A single turn carries every row of the set below to another of its rows. Some are shown first; where does it send the rows asked next?
J_263: [ 61 -31 -30 -27  -3  21 -19 -20   8   7  -5  21   1  -8  24   4 -21  -1]
J_9: [-19  -6 -24  11 -16 -10 -34  16   5  21 -16  15 -15 -14   3  49 -20   5]
J_667: [ 55 -21 -29 -17   5  12 -24 -31  13   4  -2  20  -8 -10  30   0 -20   1]
J_384: [ 39 -17 -10  31  -4  29   4  -6  -1   7 -48   6 -24 -17   7  32  -8  36]
J_525: [ 25 -19  -6 -20  -6  -5   7  32  44  45 -25  11  -7 -13  -5  24   3 -30]
J_445: [ 37  11  -3  -7 -21  42 -16  13  16  24 -12 -45  24  -9  12  24   6  -7]
J_825: [ -3  -1   2   1 -11  38 -33 -26  15  49   9  24  13 -20  27   5  21  13]
J_862: [ 20 -26 -10 -14  -7   7  15  16  49  37  -2  10  -1 -10   0  29  -7 -42]
J_448: [ 33 -14   3 -11  -5  -2  10  24  39  32  -7  17  -4  -9  -8  27  -4 -44]
J_537: [ 43 -15 -12  32   7  28  -5   3  12   1 -46   8 -19  -1   2  37  -6  33]
J_5: [  5  -1   6   6 -14  26 -17 -27  11  49  22   6   6 -10  36  -1  17  16]
J_211: [ 22   9   5  -3 -23  50 -21  12  13  13 -18 -41  10  -4  10  37  11 -10]
J_702: [ 34  -5  -4  24  21  31  -2  -2   4   1 -40  13 -29 -21   9  31 -14  32]
J_192: [ -3  11  -3   2  -8  32 -24 -33   2  50   3  23  14 -12  38   9  15  12]
J_586: [-15   1 -23  13 -22 -18 -31  -3   7  20 -13  20 -11 -12  -5  38 -23   7]
J_538: [ 23 -22  -3  -9  -5 -13  16  25  52  28 -15   6  -3 -11  -1  28   2 -29]
J_678: [  2   8   7  -5  -5  36 -20 -26  15  52  24  15   2 -15  36  18  17  10]
J_372: [ 37 -16  -8  19  22  27  -6  -9  -2  15 -49   6 -16 -15   6  32 -10  42]

J_263 turns into J_586
J_525 turns into J_5
J_445 turns into J_667
And these:
J_192 turns into J_537
J_372 turns into J_538
J_448 turns into J_825

A single turn carries every row of the set below to another of its rows. Some are shown first; where does it send the rows asked next?
J_665: [-31   9  21 -29  11  11  24  -9   4 -24   5  44  14  15  23  19 -27 -13
   4 -23 -33  11 -18  34 -33 -29   2 -37  10 -14  -2 -30 -14   7 -30 -61
  -5  14 -33 -10  -9   8   8   9 -10   5  -5  17 -14]
J_148: [-32 -44   7  10 -21 -40  -7  16  19 -13  10  13  42  33  23  17  21  -5
  29 -16 -18 -25  13  38   8  -3 -15   2 -22   3  19   3 -20   7  25 -26
 -17  13   4  40 -32  19  -6  -8  -5  -9 -42  28  -7]
J_800: [ -4  -2  37   9  -1  19   6  -5 -15 -50 -11 -17  78  14  31  12   4 -18
 -15  29 -50  -2 -36  29 -54 -34  -2  -3   8 -15  31  -1 -30   7  22 -32
 -48  41 -26 -12   5   2  21   8  18  -7 -17  13   1]
J_47: [-32 -31  20   9  17  10  29  41  11 -10 -15 -13  42  22  39 -10  -5   4
  28  17  -1  21 -23  26 -24   6  23 -39  -3 -29  27  -9 -20  50 -15   0
 -41  41 -36 -17   8 -20   2 -32 -11 -23  -3  27  44]
J_600: [-19 -34  48  -1  19  12  36  39   8  -2  11  -8  56   8  10 -15  10 -13
  33  -5  -1   4   3  10 -40  14  60 -36   7 -44  19  -8 -27  15 -16 -17
 -29   5 -30  -5   1 -26  25 -40 -20 -38  -5  42   9]
J_32: [ 16  -9  55 -32   4  37  36   9 -32 -23 -20 -24  68  23   7   7  13  -2
  25   6 -26 -29  -1  16 -23 -37  11 -27  19  -9  16 -23 -24 -46   4 -35
 -33  25  -5 -11 -12   0   9   3  17 -35  -9  28  -6]
J_572: [-24 -48   3  11 -34 -39  -1   0  19 -11   9  11  38  35  22  11  16 -15
  23 -26 -23 -28  12  46   5  -8 -15   2 -25   0  21   2 -20  20  15 -22
 -19  15  -7  44 -27  18 -14 -13 -10 -17 -37  40   5]
J_41: [ -1   0  41 -10 -26  14  19 -26 -28 -50 -27 -21  64  17  25  12  10 -16
   2  23 -53  -8 -34  37 -38 -47  -9  -2  17  -4  24 -21 -29   9   0 -39
 -34  40 -39 -16   8  13  -2   7  11 -15 -26  13  17]
J_186: [-16 -33  31 -13   6   2  36  27  -5 -19 -26   2  27  21  25 -11   8  28
  45  31   8  16 -14  24  -1   5  -3 -43  13 -16  15 -16 -21  35 -25 -11
 -31  38 -46 -20  -9  18 -31 -28 -13 -24 -20   8  31]
J_580: [-42 -40   6  11  -9 -44  -4   9  19 -12   9   0  46  32  36  23  25 -16
  23 -27 -25 -13  12  46  -3 -25   1  18 -17 -11  24 -20 -22  24  19 -21
 -11  -1  10  45 -28   7   3  -9 -16 -22 -41  28  14]
J_645: [-34  -1  15   3   5   5  17   1   4 -22  15  33  23   6  19  19 -36  -1
 -12 -21 -20  12 -17  49 -45 -18  21 -49   6  -9  16 -10 -23  -3 -23 -63
  -8  26 -19 -15   1  -7  24  15 -11  18  -6  23  -8]
J_147: [ 13  -5  44  -7 -15  17   6 -26 -22 -56 -14  -9  68  14  27   6  11 -12
 -10  30 -53  -7 -29  33 -40 -41 -20  -6  18 -14  23 -14 -31  15  -2 -36
 -32  29 -44 -17 -11  27  -8   7  10 -10 -14   9  -1]
J_96: [-43 -43   5   7  -4 -40  -6  21  10 -15   5   5  51  22  37  24  35   4
  33 -19 -22 -10  15  44  -4  -4  -6  12 -17  -5  29 -23 -17   9  24 -30
 -22   4  18  42 -35   5   6 -11  -2 -11 -41  19  -3]
J_340: [-22 -49  -1   7 -28 -37  -2  -5  17 -12   8   0  45  31  37  15  24 -15
  25 -36 -28 -15  13  58  -5  -8  -3   6 -20  -8  30 -16 -19  30   2 -21
 -20   3   0  46 -29   0 -13 -18 -12 -28 -31  42  10]
J_189: [-39   5  21 -27   5   6  41 -16   6  -8  -2  27  15  20  20  22 -27 -11
   5 -28 -24  13 -19  37 -30 -31  29 -47  12  -2  10 -23 -14  -8 -13 -57
 -29  54 -20  -2   7   3  17   6   4   7 -27  18   2]
J_922: [-30 -34  22   6  -8   5  31  33  -6 -19 -21  -5  33  20  31  -9  -2  15
  45  25  -1   9 -26  34 -11  10  -2 -39  -1 -18  13 -12 -20  44 -35 -11
 -23  27 -46 -28  11 -12 -15 -27 -19 -25  -7  27  43]
J_379: [ 30 -16  46 -17   3  45  28   5 -15 -27  -2 -24  76  27  15   0  -1 -25
   7 -11 -35 -30  -4  23 -35 -37  15 -23   3 -24  22 -16 -27 -22  -5 -21
 -35  12 -10  -6  -8 -13  16  -1  11 -43  21  49  -5]
J_950: [ 15  -9  54 -20  17  37  19  17 -29 -34  -6 -18  75  16  14   5  16  -4
  16   8 -32 -24   3  21 -34 -42   4 -17  21 -29  18 -34 -29 -29 -10 -36
 -14  -9  -4 -17 -28   3  12   9   4 -32  12  24 -14]
J_928: [-14 -33  34  -5  33   5  18  43   9 -24 -10  10  39  17  33 -11  12  28
  25  34   7  25  -6  17 -15   1   0 -38  17 -36  20 -12 -27  42 -11  -5
 -34  25 -40 -18 -26  26 -19 -26 -15 -15  -7  -1  16]
J_409: [ -9 -30  56 -29  -4   5  47  22 -13  -1 -10   0  41  11  -1 -16  18   4
  58   8   3  -8   6   6 -18  17  34 -43  18 -23   5 -15 -21   4 -29 -28
 -18  11 -45 -10  -5   4  -9 -41 -20 -39 -22  32   2]
J_85: [-49 -39  10  14  -6 -44  -4  22  17 -16  11  10  45  29  30  21  26  -4
  26 -16 -16 -15  14  39   1 -14  -6  14 -16  -3  22 -12 -20  10  32 -25
 -13   6  15  42 -32  15   3  -5  -7  -9 -47  20   1]
J_760: [-31 -44   3   6 -18 -37  -9  15  14 -13   3  14  48  26  28  17  31   1
  33 -20 -16 -19  19  42   2   9 -18   1 -20   3  23  -3 -13   4  24 -31
 -24  14   7  40 -33  13  -9 -12   3  -9 -37  25 -11]
J_338: [ 26 -20  54 -11   7  29  30  -1 -27 -26  -3 -38  74  15  12   6  10  -1
  -2  -2 -25 -18   6  40 -38 -50  37 -30  27 -27  34 -28 -41 -29  -4 -25
 -26  12   2 -10 -23  -1  17   4  -1 -37   1  30   5]
J_373: [ 13 -11  42   7  -9  13   1 -16 -19 -53  -6 -15  74   8  24   6   8  -2
 -24  31 -42  -1 -28  38 -44 -36  -5 -11  20 -13  35   2 -37   4  15 -35
 -40  39 -29 -16 -10  23   4   8  12  -3 -20   5  -2]
J_79: [-19 -38  28  15  32   3  16  45  13 -20   1  -9  47  14  39  -8   2  26
  10  27   7  31 -14  30 -27   4  25 -43  13 -39  35  -4 -31  41  -8  -1
 -38  31 -27 -18 -14   2  -1 -24 -18 -14  -6   8  33]
J_989: [-10 -38  54  -6  29   5  31  37   5  -4  16  -2  56   3   7 -16  20   9
  24   6   7  10  13  10 -36  10  60 -39  24 -46  25  -9 -36   7  -6 -22
 -26   7 -26  -6 -22   4  16 -36 -25 -29 -15  19  -2]
J_749: [-40 -44   5   7  -9 -37  -3   5  16 -11   6  -2  50  30  42  20  34 -11
  28 -30 -29  -6  16  51  -8 -18   2  16 -15 -13  32 -29 -19  26  14 -24
 -16   0  14  45 -30   1   3 -16 -12 -26 -36  28  12]
J_199: [-21  -6  25 -19   2  -1  26 -23   2 -20  11  30  15   9  16  17 -26   9
 -15 -22 -17  15 -11  54 -34 -34  29 -55  24 -15  20 -20 -28  -3 -21 -61
 -14  38 -21  -7 -18  21   5  11 -14  11 -23  10  -3]
J_629: [-20   3  21 -22  22  16  24  -8  22 -16  11  41  21  20  22  17 -29 -20
 -16 -27 -29  16 -13  26 -37 -30  20 -46   9 -20   7 -12 -16   8  -9 -46
 -35  37 -26   2  -8  11  15   6   3   9  -5  22 -17]
J_331: [-18 -53   2   6 -34 -36  -7   1  16 -12   6  10  45  33  27  14  22  -6
  26 -28 -23 -24  17  52   2   1 -14  -4 -27   2  24   0 -16  17   9 -26
 -24  16   0  42 -32  11 -17 -18  -4 -22 -32  41  -3]
J_924: [-29 -47   3  10 -27 -41  -1  -2  20 -12  11   1  42  36  31  17  19 -20
  20 -34 -26 -18  13  51  -2 -20  -3  10 -19  -7  22 -13 -25  28  10 -18
 -13   4  -3  45 -28  11  -7 -13 -14 -24 -37  39  15]
J_754: [-15  -1  34  12 -17  16   9 -10 -28 -53 -21 -25  73   8  28  14   4 -15
  -2  28 -54  -7 -41  40 -49 -38  -5   4   9  -8  27 -14 -30   6   2 -39
 -26  28 -29 -21  11  -8  17  10   9 -12 -21  20  15]
J_293: [ -4 -32  61 -21  19   6  33  35  -4 -10   5  14  48   3   3 -17  26  13
  42  12   7  -2  15   2 -25  15  32 -41  25 -37   6 -13 -30   4 -20 -30
 -15  -3 -41 -10 -29  19  -3 -32 -22 -32 -18  16 -14]
J_464: [-22 -31  45  -7  -8   8  44  28 -12  -3   0  -9  49  11   4 -15   9  -7
  50  -2  -3 -10  -3  17 -30  19  48 -39   5 -26  10 -10 -24  10 -35 -30
 -12   5 -41 -15   6 -25   9 -35 -26 -44 -14  48  14]
J_884: [ 22 -17  46  -6 -15  33  25  11 -36 -29  -8 -23  72  18   4   4   1   0
  14   3 -25 -36  -5  37 -34 -25  11 -32   8  -9  20 -11 -29 -41 -15 -38
 -16  10  -6 -23 -10 -18  11   7   5 -34   7  46  -5]

J_32 turns into J_379
J_373 turns into J_41
J_293 turns into J_464
And these:
J_629 turns into J_665
J_96 turns into J_331
J_580 turns into J_148
J_928 turns into J_922

